(in the rows, 128 means zero)
Rotation paths and how fast each direction turns (deg/step)
Each turn is a multiple of 5 degrees from 10 to 175, or 0.
Each row of a path follows its step; steps can be skipped.

step 1: [125 114 124 127 126 129 136 127 136 126 131 132 129 121 133 131 117 135
 130 135 125 124 132 129 132 116 132 126 134 122 127 112 126 130 120 120
 138 139 133 128 120 131 142 127 130 132 120 126 131 126 140 134 129 131
 133 135 131 123 137 127 136 144 124 118 130 123 114 126 140 134 131 124
 131]
step 3: [127 113 121 123 123 116 119 133 128 121 127 132 130 130 129 129 129 144
 134 129 127 128 126 150 131 130 130 123 117 124 125 135 130 127 126 121
 127 128 128 132 133 128 129 133 118 135 133 119 141 124 137 144 133 124
 128 131 132 131 128 130 136 125 121 120 131 138 119 126 134 119 129 139
 130]
step 5: [124 117 129 123 114 122 130 138 132 112 129 125 135 126 130 134 123 125
 135 129 125 125 142 125 139 122 125 120 123 127 130 132 127 135 130 129
 129 124 124 112 130 125 129 118 130 121 135 120 128 137 137 121 129 127
 125 112 126 129 133 126 133 126 123 117 121 122 114 127 133 133 125 141
 124]
step 7: [127 134 122 134 120 127 128 145 124 133 141 122 127 126 124 125 126 129
 125 126 129 131 132 138 135 123 132 112 124 132 130 128 138 134 119 130
 121 133 119 120 126 123 139 118 130 142 126 128 122 133 125 143 129 127
 125 135 125 129 139 125 129 127 120 126 120 135 114 137 132 137 138 127
 128]
step 8: [123 120 115 131 122 119 132 131 130 121 133 132 126 120 117 127 127 139
 134 132 129 131 126 134 133 112 131 128 128 124 123 133 131 132 126 126
 112 131 118 132 129 133 143 117 128 134 134 121 131 126 133 137 124 128
 132 132 129 130 120 132 138 134 119 117 132 138 123 123 120 130 121 133
 139]
step 9: [128 124 124 128 110 134 127 123 132 137 137 127 135 128 123 124 132 135
 124 133 133 131 135 130 137 131 125 115 125 119 130 128 115 128 130 123
 126 139 125 130 128 125 142 121 131 117 145 126 137 123 129 131 129 137
 126 123 133 127 130 127 125 128 132 117 134 141 122 121 123 139 137 129
 137]
step 10: [125 124 120 123 115 132 128 127 121 119 138 122 141 120 127 123 119 124
 131 125 139 122 134 137 133 128 127 121 123 128 123 136 128 126 129 116
 125 127 134 118 124 120 129 124 132 130 136 119 137 143 138 133 138 138
 135 117 131 139 136 127 131 139 126 120 131 128 131 128 127 130 129 138
 122]
step 12: [131 126 115 123 112 127 134 139 122 127 138 115 131 124 131 127 125 135
 133 114 126 132 128 128 135 124 125 113 134 122 129 116 136 135 130 123
 129 132 122 128 133 126 126 128 137 125 122 114 125 126 126 136 134 122
 136 127 117 127 125 133 129 131 121 128 123 130 112 128 138 137 133 121
 126]
step 14: [127 115 128 135 116 124 126 130 121 133 139 140 128 134 133 128 129 132
 125 124 133 139 127 138 134 130 134 110 123 122 129 137 127 131 133 128
 126 131 136 136 131 125 131 115 126 130 128 119 133 120 131 129 132 131
 120 126 126 119 140 116 123 138 131 119 123 130 124 115 127 135 133 123
 132]
step 15: [119 125 121 125 110 119 130 119 118 127 141 136 124 125 129 117 129 125
 131 118 137 132 125 132 132 121 129 125 126 131 130 137 134 133 120 115
 143 138 127 128 131 133 125 121 122 136 126 118 132 140 138 133 130 130
 129 117 129 135 138 129 127 126 127 118 135 131 125 125 129 126 120 131
 136]
step 19: [128 110 120 134 121 136 121 136 119 135 130 129 127 142 129 124 126 132
 129 129 125 133 129 135 135 119 118 122 120 114 124 133 132 127 121 125
 131 124 131 138 126 122 138 130 124 136 119 126 138 127 132 129 124 127
 128 132 128 126 136 131 132 139 119 122 117 129 110 120 132 136 126 134
 134]
Directions:
[126 124 130 128 127 129 128 126 130 128 127 124 128 130 126 128 126 127
 130 126 127 125 127 128 129 129 128 127 129 128 128 125 131 128 130 126
 128 126 127 127 128 127 128 128 129 129 128 128 126 129 128 128 128 127
 129 125 129 129 128 127 129 124 126 129 126 127 132 126 128 127 132 128
 130]	60
[128 127 129 130 131 128 127 128 125 130 128 129 127 126 131 128 127 127
 127 126 130 128 126 131 128 130 129 127 125 129 126 127 128 129 128 128
 127 127 128 130 128 127 129 126 129 133 130 130 131 127 126 129 130 127
 127 126 128 128 129 127 127 127 128 127 127 128 131 131 129 126 128 130
 126]	95
[129 132 127 129 127 128 131 126 129 130 124 129 127 128 128 127 129 126
 126 129 129 128 128 132 126 126 129 127 126 129 130 127 126 130 128 128
 129 129 130 128 129 129 131 128 128 128 129 132 126 128 128 127 128 128
 127 127 127 128 127 130 130 126 129 127 128 128 129 124 126 129 130 126
 127]	155
[126 128 129 127 126 129 127 128 125 127 126 128 131 126 130 128 127 128
 129 128 130 127 128 125 125 125 128 128 132 129 132 128 127 129 130 128
 127 127 129 129 126 130 129 130 130 130 127 128 126 128 126 130 127 128
 126 127 128 126 130 127 130 127 130 127 129 130 127 130 130 127 128 129
 126]	70
